Named moves come first, each a turn or a mirror and shown by rows before and after it. Which of them, in which order, take the first row of each pair that follows to the second? Write the first one first, as in the answered first pair.
z813 (before |-> after):
[ 0.60 -0.49 -0.07 -1.67  1.49  0.71  0.64  0.16 -1.68 -2.12 -1.36  0.43
 -0.46  0.34  1.30 -3.21 -1.00  1.47 -1.59  0.52 -1.40 -1.69 -0.69 -0.45
  0.89  1.43 -1.06 -0.32  0.28  0.74 -1.09 -2.43 -2.63 -0.93 -0.37 -0.59
 -0.08 -0.59  0.04 -0.43 -0.01  0.50  0.14 -1.79  0.92 -1.56  2.24] |-> [ 2.03  0.92  0.37 -1.36  0.73  0.93  0.30 -0.22 -0.72 -1.39 -0.70 -1.10
 -1.38  0.66  1.45 -3.23 -1.47  0.76 -0.55 -0.29 -0.71 -1.16  0.10 -1.50
  0.94  1.64  0.53  0.33  1.91  1.04  0.14 -1.30 -1.61 -0.64 -0.84 -0.92
  0.38 -2.26  0.42  0.67 -1.12  1.04 -0.94 -2.32 -1.92 -1.76  0.95]
[ 0.42  0.39  1.57  0.20  0.67  0.76 -1.33 -2.25  0.45  1.59 -3.12  1.17
  1.80 -0.83 -0.71 -0.36 -0.63  0.78  0.96  0.51  0.45 -0.16  1.21 -1.90
 -0.84 -0.06 -0.12  3.35 -2.53 -0.95  0.30 -1.54 -2.56  0.56  1.88  0.06
  0.10  0.43 -1.50  0.31 -0.22  0.10  1.56 -0.56 -0.34  1.49 -0.55] |-> [ 0.78  0.66  1.75  0.28  0.47  0.91 -1.36 -2.35  0.73  1.80 -2.94  0.84
  1.62 -0.79 -0.68 -0.36 -0.75  0.68  1.17  0.28  0.53 -0.06  1.50 -2.20
 -0.80 -0.06  0.26  3.48 -2.04 -0.84  0.56 -1.32 -2.34  0.60  1.86 -0.02
  0.22  0.05 -1.40  0.50 -0.44  0.27  1.29 -0.64 -0.99  1.41 -0.89]
[-0.06 -0.71 -2.99 -0.67 -1.57 -0.82  0.96  2.47  1.88  0.75  1.25  1.83
  0.01 -0.08  2.23 -0.25  0.18 -0.07 -0.63  0.29  1.63  1.71 -1.22  1.71
 -1.58  2.75 -0.66 -0.38  0.30 -0.77 -0.10  1.50  3.15  0.05 -0.43 -0.62
 -0.42  0.67  0.64 -0.34 -1.46  0.45 -0.92  1.74 -2.14  0.81 -0.27] |-> [-0.52 -1.19 -3.15 -0.72 -1.30 -0.88  1.04  2.59  1.62  0.46  1.06  2.33
  0.26 -0.15  2.16 -0.22  0.36  0.17 -0.91  0.56  1.46  1.50 -1.57  2.10
 -1.57  2.75 -1.13 -0.59 -0.30 -0.87 -0.50  1.06  2.86 -0.10 -0.35 -0.48
 -0.51  1.26  0.57 -0.64 -1.14  0.21 -0.57  1.97 -1.26  0.81  0.14]
z844 (before |-> after):
[-1.88 -1.85 -0.13  0.51 -0.10  0.42 -1.19 -1.05 -1.86 -0.92 -1.28  2.04
 -0.27 -0.62 -0.05 -0.52 -1.87 -1.32  0.29  1.24  1.04 -0.82  0.85  0.07
  0.21 -1.93  0.13 -2.68 -1.37  0.51  1.00 -0.36 -0.03  0.64  1.48 -0.02
 -3.01  2.13  1.57 -1.67 -0.21 -2.12 -1.14  1.19  2.13 -0.76  0.75] |-> [-1.57 -1.48 -0.23  0.80 -0.70  0.43 -1.73 -1.39 -1.20 -0.41 -1.15  1.85
 -0.46 -0.79 -0.23  0.37 -1.69 -1.62  1.22  0.94  1.39 -0.50  1.35  0.06
 -0.11 -2.18  0.47 -2.16 -1.82  0.55  1.68  0.23  0.19  0.79  1.50  0.09
 -2.63  2.14  1.84 -1.50 -0.08 -2.16 -0.93  1.92  1.38 -0.42 -0.22]
[-2.23 -2.17  0.30  1.91  1.36 -0.43  0.04  1.84 -1.80 -1.63 -0.59  0.03
 -1.78 -0.95  1.08 -3.94  0.83  1.09 -1.78  1.66 -1.25 -1.77  1.03  0.12
  2.01 -0.35 -3.71 -2.07  0.05  1.96 -1.05 -1.40 -1.24 -0.25 -0.10 -1.60
  0.25 -1.21 -0.12 -2.98 -0.03  0.77 -2.39 -1.00  2.16 -1.58  2.55] |-> [-1.99 -1.85 -0.03  3.80  0.06 -0.59 -1.99  0.91 -0.40 -0.42 -0.54 -0.56
 -2.56 -1.84  0.51 -2.16  1.81  0.61  0.85  1.38 -0.68 -1.30  3.01  0.10
  1.93 -1.86 -3.97 -1.06 -1.57  2.65  1.06  0.06 -1.19  0.01  0.28 -1.89
  1.18 -1.09  0.62 -3.75  0.34  0.73 -1.91  1.23  1.05 -1.19  0.06]
[-2.36 -1.00  1.60  1.29  1.37  1.55  0.80 -1.01 -3.28 -0.08 -0.47 -0.52
 -1.06  1.38 -0.82 -1.57 -0.38 -1.54 -0.88 -0.82 -1.25 -0.59  0.58 -0.45
  4.44 -2.70  0.26 -3.37 -0.22  1.57  0.63  0.04 -0.58 -0.97  0.44 -2.60
  0.16 -2.28  0.32 -1.99 -0.33  1.74 -4.26  0.72 -0.80 -1.74  2.30] |-> [-1.92 -0.65  1.38  2.24  0.52  1.50 -0.41 -1.52 -2.41  0.71 -0.43 -0.91
 -1.45  0.88 -1.14 -0.38  0.20 -1.89  0.70 -1.11 -0.89 -0.27  1.62 -0.55
  4.30 -3.41  0.34 -2.63 -1.11  1.90  1.85  0.97 -0.39 -0.80  0.85 -2.67
  0.75 -2.20  0.77 -2.23 -0.22  1.75 -3.92  2.10 -1.65 -1.34  0.65]
[-0.36  1.36  0.22  0.37  1.58  0.26  1.79 -0.26 -1.80 -0.83  1.19  0.48
  2.03  1.09 -1.78  0.62 -0.93 -0.18 -2.03 -0.66 -1.24  0.37 -2.19 -0.31
  0.11 -0.36  1.61 -1.24  0.92 -1.37 -0.41 -0.86  0.40 -1.13 -1.17  0.13
 -1.05  0.19 -0.03  2.21 -0.39  0.01 -0.34 -1.37  1.23  0.02  2.20] |-> [-1.16  0.74  0.28  1.49  1.88  0.24  1.52 -0.10 -2.23 -0.98  0.75  0.33
  1.54  0.61 -1.87  0.00 -0.36  0.37 -1.95 -0.03 -1.78 -0.08 -1.59  0.01
  0.95 -1.04  0.41 -1.76  0.37 -0.61 -0.38 -1.36 -0.34 -1.24 -0.98 -0.42
 -1.03  0.18 -0.08  0.78 -0.04  0.04 -0.76 -1.10  2.23 -0.67  2.61]
z776 (before |-> after):
[ 1.00  0.72  1.76  0.34  2.30 -1.62 -1.27 -0.22 -0.41  1.69 -0.25 -3.06
  0.47 -0.75 -0.66 -0.59  1.51  0.52  0.57  1.24 -2.33 -1.22 -0.41 -1.53
  0.19 -0.86 -0.30 -1.28 -0.15  1.02  0.50  0.06  0.58 -0.82 -0.12  0.86
  0.10 -1.25  0.48 -1.25  2.60  2.97  1.32  2.16  0.04  1.52 -0.85] |-> [ 0.84  0.52  1.71  0.17  2.32 -1.68 -1.03  0.20 -0.44  1.52 -0.24 -3.20
  0.16 -0.73 -0.22 -1.35  1.49  0.69  0.24  1.42 -2.46 -1.41 -0.44 -1.63
  0.39 -0.47 -0.58 -1.43  0.24  1.25  0.22 -0.10  0.58 -0.66 -0.18  0.72
  0.22 -1.57  0.47 -1.46  2.36  3.19  0.88  1.93 -0.06  1.29 -0.45]
[-1.35  1.04  0.03  1.10  1.18 -2.47  1.86  0.83 -0.98 -1.37  0.69 -1.81
 -1.60 -1.57 -0.30 -0.74  0.45  0.18 -2.83  1.08 -1.71  0.59 -0.08  1.26
  3.24  1.72 -3.54 -1.43 -0.62  0.28 -2.46  0.82  0.73  0.87  1.43 -0.55
  1.47  1.82 -2.60 -2.69 -0.30 -0.83 -0.13 -1.79 -0.70  2.16  0.69] |-> [ 0.23  2.61  0.96  0.32  1.29 -2.00  2.50  0.03 -0.94 -0.87  1.32 -2.68
 -1.31 -0.59 -0.72 -0.42 -0.65 -0.78 -3.02  0.16 -1.19  1.49 -0.83  0.44
  2.91  2.04 -0.86 -1.21  1.64 -0.43 -1.99  1.14  1.94  0.64  0.77 -0.32
  0.97  0.58 -2.50 -0.61 -1.24 -0.60 -0.83 -3.58 -2.36  2.07  0.37]
[-0.82  0.66 -3.24  0.71 -0.54 -1.41  1.65  0.79 -0.61  0.37  0.89  0.63
  1.64  2.14 -1.09 -0.04  0.44 -2.99  0.09 -1.21  1.50 -0.63 -1.19  0.96
 -0.51  0.17 -1.33 -0.85 -0.50  0.56  0.05  1.54  3.88  0.94 -0.25 -0.24
 -1.75  0.80  0.58 -0.77  0.63 -0.07  0.16  0.66  0.81  1.37 -2.43] |-> [-1.25  0.30 -3.49  0.75 -0.60 -1.60  1.76  1.23 -0.69  0.11  0.78  0.70
  1.41  1.97 -0.70 -0.63  0.49 -2.71 -0.10 -0.99  1.47 -1.00 -0.99  0.98
 -0.24  0.38 -2.06 -1.10 -0.55  0.86 -0.21  1.34  3.72  1.00 -0.23 -0.37
 -1.57  0.68  0.52 -1.26  0.67  0.05 -0.10  0.74  1.02  1.24 -2.09]
z2 (before |-> after):
[ 1.48  0.96  0.09 -1.96 -0.11  0.84 -0.02 -0.09  1.05  0.38 -0.04 -0.20
  0.76 -0.37  0.20  1.98 -0.69 -1.24  1.67 -0.30  0.67  0.79 -0.68 -0.88
 -1.03  0.15  1.49  0.87  0.41 -0.72  0.50  0.72  0.58 -0.29 -1.06  1.08
  0.66  0.04  0.43  1.11 -0.03 -0.44  1.19  0.75 -0.03  1.87 -1.44] |-> [ 1.32  0.78 -0.12 -0.72 -0.71  0.65 -0.64  0.55  1.65  0.53 -0.03 -1.37
 -0.81 -1.01  0.90  0.80 -0.25 -0.94  2.36 -0.10  0.69  0.19  0.83 -1.24
 -0.17  0.15  0.48  0.89  0.52  0.57  1.15  1.29  0.43  0.12 -1.03  0.05
  1.50 -1.06  0.61 -0.16 -0.55 -0.02  0.04  1.25 -1.06  1.11 -1.73]
[ 0.71  0.47  4.21 -0.18 -0.95  1.47 -0.71 -1.76 -1.34  0.91 -0.26  1.71
  1.78  2.05 -2.32  1.49 -0.95  0.86 -0.99  0.40  0.41  0.83 -1.64 -0.28
 -0.35 -0.16  1.45 -0.69  0.84  0.47 -0.56 -1.56 -1.15 -1.85 -0.76 -0.64
 -0.23  0.17 -0.62  1.79  1.16 -2.52 -1.74 -2.80  2.35 -0.22  0.10] |-> [ 1.68  1.19  4.03 -0.08 -1.84  1.40 -0.71 -1.36 -0.15  1.46  0.67  0.34
  0.60  2.18 -1.68  1.31 -1.21  0.20 -0.43 -0.26  1.27  1.22 -1.05 -0.89
 -0.31  0.34  2.37 -0.24  2.32  0.86  0.30 -0.28  0.25 -1.41 -1.26 -1.10
  0.40 -1.31 -0.25  2.28  0.18 -1.98 -2.94 -2.75 -0.16 -0.50 -0.73]
[ 0.67  0.82  0.48  1.73  0.14 -0.43 -0.77 -0.62 -0.06  2.08  1.64 -1.72
  0.28 -0.15 -1.22  2.25 -0.47  0.03  1.77 -0.45  0.34  1.02  0.21 -1.06
 -0.94 -1.82  1.42 -0.06  2.86  0.52  2.17  0.34  2.75  0.25 -0.15 -0.71
  0.54 -0.03  0.30 -1.31 -1.46  1.89 -2.48 -0.73  1.51 -1.86 -1.97] |-> [-0.28 -0.05  0.57  2.77  0.27 -0.43 -1.48 -0.37 -0.39  1.71  0.99 -1.73
 -0.26 -0.77 -0.93  1.31  0.24  0.83  2.05  0.22 -0.33  0.20  1.09 -0.87
 -0.11 -2.26 -0.24 -0.37  1.81  1.39  2.01 -0.17  1.57  0.26  0.25 -1.25
  0.85  0.11  0.13 -2.79 -1.15  1.87 -2.50 -0.29  2.56 -2.33 -1.62]
[-0.21 -1.79 -1.36  0.26  0.48 -0.61  0.01  2.47 -0.31  1.04  1.26 -0.98
  1.30  2.73  0.50 -2.28 -1.49  0.53  0.12 -1.61  1.05  1.93 -0.78  0.84
 -0.93  1.00  1.48 -0.36  0.39  1.07 -0.37  1.56  2.32 -0.54  1.03 -0.03
  1.83 -0.41 -0.22  0.19  0.38  1.32 -1.46  0.28 -0.92 -1.40  0.14] |-> [-0.88 -2.34 -1.37  1.09  0.62 -0.64 -0.44  2.76 -0.48  0.82  0.73 -1.02
  0.88  2.23  0.70 -2.96 -1.07  1.12  0.17 -1.14  0.58  1.28 -0.03  0.98
 -0.33  0.81  0.14 -0.55 -0.39  1.79 -0.50  1.20  1.40 -0.53  1.43 -0.48
  2.06 -0.38 -0.36 -0.99  0.67  1.30 -1.62  0.63 -0.24 -1.80  0.44]
z245 (before |-> after):
[ 0.30  0.73  2.73 -1.66  0.27  1.83  0.40 -2.23 -2.06  0.27 -0.89  2.26
  3.41  1.74 -1.65  1.70 -0.18  1.40 -0.09 -0.40 -1.65 -0.02  1.34  0.11
  0.43 -1.30  1.37  1.88  1.21 -1.15 -0.18 -2.86 -3.19  0.03  0.18  3.70
 -2.84 -0.54 -0.91  0.07  0.28  0.19  1.42 -2.52  0.88  1.94 -0.42] |-> [-0.25  0.49  3.09 -0.03  0.67  1.78  1.40 -1.48 -2.86  0.61 -0.16  0.51
  2.03  1.88 -1.54  0.51 -0.19  1.25 -1.37 -0.08 -1.64  0.18  1.17  0.63
  1.83 -2.64  1.37  0.06  2.98 -0.24  0.46 -3.17 -2.33 -0.20 -0.74  1.90
 -3.32 -2.17 -0.80 -1.09 -0.23  0.66 -1.13 -3.70  1.34 -0.36  0.95]
[-0.78 -0.32 -0.60  0.09 -0.41 -0.49  1.00  0.54 -0.10  0.13  0.76 -0.04
 -0.51 -0.28  0.79  0.00  0.48 -0.49  0.21 -0.10  0.58 -0.02 -0.30  0.19
  0.60  0.47 -0.17  0.07 -0.55  0.00 -0.40 -0.18  0.37  0.31 -0.80 -0.11
 -0.23  0.71  0.19 -1.33 -0.25  0.19 -0.65  0.32  0.88 -0.92  0.83] |-> [-0.39 -0.08 -0.68 -0.37 -0.65 -0.40  0.47  0.04  0.25  0.19  0.57  0.49
  0.11 -0.30  0.43  0.81  0.47 -0.60  0.84 -0.27  0.72  0.16 -0.18  0.07
  0.00  0.66  0.20  0.83 -1.21 -0.37 -0.35  0.06  0.20  0.29 -0.44  0.60
 -0.10  1.28  0.28 -0.67 -0.05 -0.08  0.32  0.79  0.61 -0.01  0.12]
[ 1.91  2.28  1.44 -2.83  0.73  0.38  2.07 -0.21 -0.78 -2.23  0.07 -0.59
  1.79  2.00 -0.30 -2.64 -2.47  0.15 -2.73 -0.29 -0.70 -0.32 -1.41 -2.44
  0.24  2.77  2.66 -0.20  3.17 -1.87 -2.45 -0.54 -0.41  0.46 -1.12  1.11
 -0.91 -0.25 -1.06  3.45 -1.65  1.10  0.17 -3.22 -0.86  0.61  1.44] |-> [ 2.44  2.84  1.62 -2.74  0.59  0.56  1.71 -0.94 -0.52 -1.66  0.16 -0.52
  2.21  2.18 -0.95 -1.52 -2.50 -0.26 -2.19 -0.57 -0.37  0.19 -1.42 -2.47
 -0.10  2.34  3.52  0.20  3.06 -2.35 -1.91 -0.18 -0.15  0.37 -1.07  1.45
 -0.90  0.00 -0.94  4.01 -1.45  0.88  0.63 -3.04 -1.02  0.95  0.57]
Then:
(two moves a pair)
[ 2.49  1.01  1.33 -2.95  1.57  0.61  1.72 -0.20 -0.10 -2.35 -0.76  1.59
  1.45  0.10  0.96 -2.30 -1.08  0.12 -0.86 -1.26 -0.82 -1.80 -1.70 -1.60
  0.01  3.99  0.55  2.01  0.40 -0.51 -3.08 -1.11 -2.10  0.33  0.65  3.23
 -0.56  0.08 -0.75  2.59 -1.40 -0.38  1.70 -3.27 -0.90  1.19  0.34] |-> [ 2.01  1.20  1.47  1.25  1.07  0.83 -0.70 -3.30  0.07  0.50 -0.43  1.31
  2.05 -0.88 -2.66  3.97  0.88 -1.36  1.90 -1.24 -0.17  0.77 -1.19  0.47
 -0.29 -1.95  1.66  1.58 -2.99 -0.97  0.96 -0.33 -1.61 -0.75  0.76  2.83
 -1.32  2.04  0.49  1.26  1.00 -1.72  2.99 -0.19  1.64  0.95 -2.59] => z245, z776
[ 1.54 -0.89  1.84 -1.22  2.36  0.46  0.52 -0.19  0.28  0.20 -0.07  0.88
  0.84  1.29 -0.80  0.43 -1.20  0.04 -0.90 -0.14 -0.48  1.40 -3.03  0.89
 -2.63 -0.82  0.82  0.17 -1.03 -2.04 -0.13 -0.99  0.14  0.32  0.64  2.16
 -0.96  0.74 -0.02  1.79  0.98 -1.25  1.24 -1.39 -1.56  1.03  1.77] |-> [ 0.18 -2.01  2.00  0.35  2.96  0.40  0.43  0.31 -0.64 -0.30 -0.72  0.68
  0.14  0.77 -0.61 -0.93 -0.53  1.01 -1.36  0.89 -1.41  0.58 -2.37  1.42
 -1.36 -1.81 -1.07 -0.99 -1.81 -0.88 -0.17 -2.04 -1.25  0.16  0.91  1.10
 -0.93  0.67 -0.34 -0.30  1.39 -1.20  0.61 -1.53  0.18 -0.18  2.99] => z844, z844
[-0.12  0.78  1.36 -0.76  0.08  1.01  0.14 -2.07 -0.06  1.33 -1.01 -2.34
 -3.09  1.29  0.63 -3.13 -1.18  0.11  2.92  0.28  0.20 -1.38  0.94 -3.60
  1.65  1.08 -0.95  2.22  2.75  1.11 -0.48 -0.82 -1.87 -0.72  0.03  0.14
 -0.85 -3.35 -0.40 -0.20 -0.22  0.49 -1.46 -4.11 -3.41 -0.84  0.24] |-> [-1.47 -0.30  1.64 -1.53  1.77  1.32  0.41 -2.94 -1.99  0.34 -2.31  0.34
 -0.58  1.44 -0.70 -2.07 -0.87  1.00  1.70  1.25 -1.16 -1.55 -0.71 -2.50
  1.23  0.37 -1.75  1.53  0.41 -0.07 -2.04 -3.01 -3.88 -1.65  0.81  1.53
 -2.25 -0.59 -1.04 -0.48  1.62 -0.65  0.99 -4.41  0.97 -0.10  1.68] => z2, z2
[ 0.71  0.32 -0.24 -2.11 -1.75 -0.82  0.52  0.10  1.85  0.44  1.17  1.73
  1.58  0.36 -0.75  2.71 -0.95 -0.88  0.17 -0.33  1.36 -0.18 -1.37  1.91
 -1.47  0.75  1.32  0.54 -1.58 -1.20 -0.09  0.66  0.45  0.02  0.46  1.77
 -0.23  0.75  0.20  1.16  0.36 -1.26  1.63  0.91  0.32  2.21 -1.07] |-> [-0.43 -0.26  0.32  0.92 -1.10 -0.97  1.83  1.15  0.52  0.88  2.10 -1.05
 -0.77  0.37 -0.51  0.80 -0.80 -0.89 -1.59  0.32  1.23  0.10 -1.33  2.71
  0.86 -1.56  0.96 -2.44  0.79  0.46  1.02  0.08  1.46 -0.42 -0.73 -1.15
 -0.81 -1.64  0.39 -1.02 -0.35 -0.66 -2.38 -0.71  1.19 -1.35  1.12] => z245, z844
[ 0.29 -1.58  0.33  1.16  0.85  0.35 -0.96  0.42  0.58  0.40 -0.97 -0.89
 -1.93 -1.01  1.06 -0.98  0.90  0.91 -0.08  0.22 -1.14 -1.22  1.38 -1.63
  2.15 -0.36 -1.01 -1.54 -0.10 -0.55 -0.01 -0.93  0.00  1.22  1.56 -3.36
  1.17 -0.89 -0.82 -0.10 -0.61  0.54 -1.70 -0.78 -2.65 -3.52 -1.12] |-> [ 1.31 -1.06 -0.06 -1.30  0.27  0.41 -1.78 -0.31  1.58  0.07 -1.64  1.09
 -0.11 -0.87  0.96  0.44  0.61  0.85  1.02 -0.36 -0.92 -1.26  1.10 -2.24
  0.21  1.61 -0.42  0.82 -1.59 -1.99 -0.98 -0.37 -0.48  1.49  2.39 -1.04
  1.53  0.88 -0.99  1.97 -0.17  0.09  1.34  0.13 -3.48 -0.81 -2.58] => z245, z844
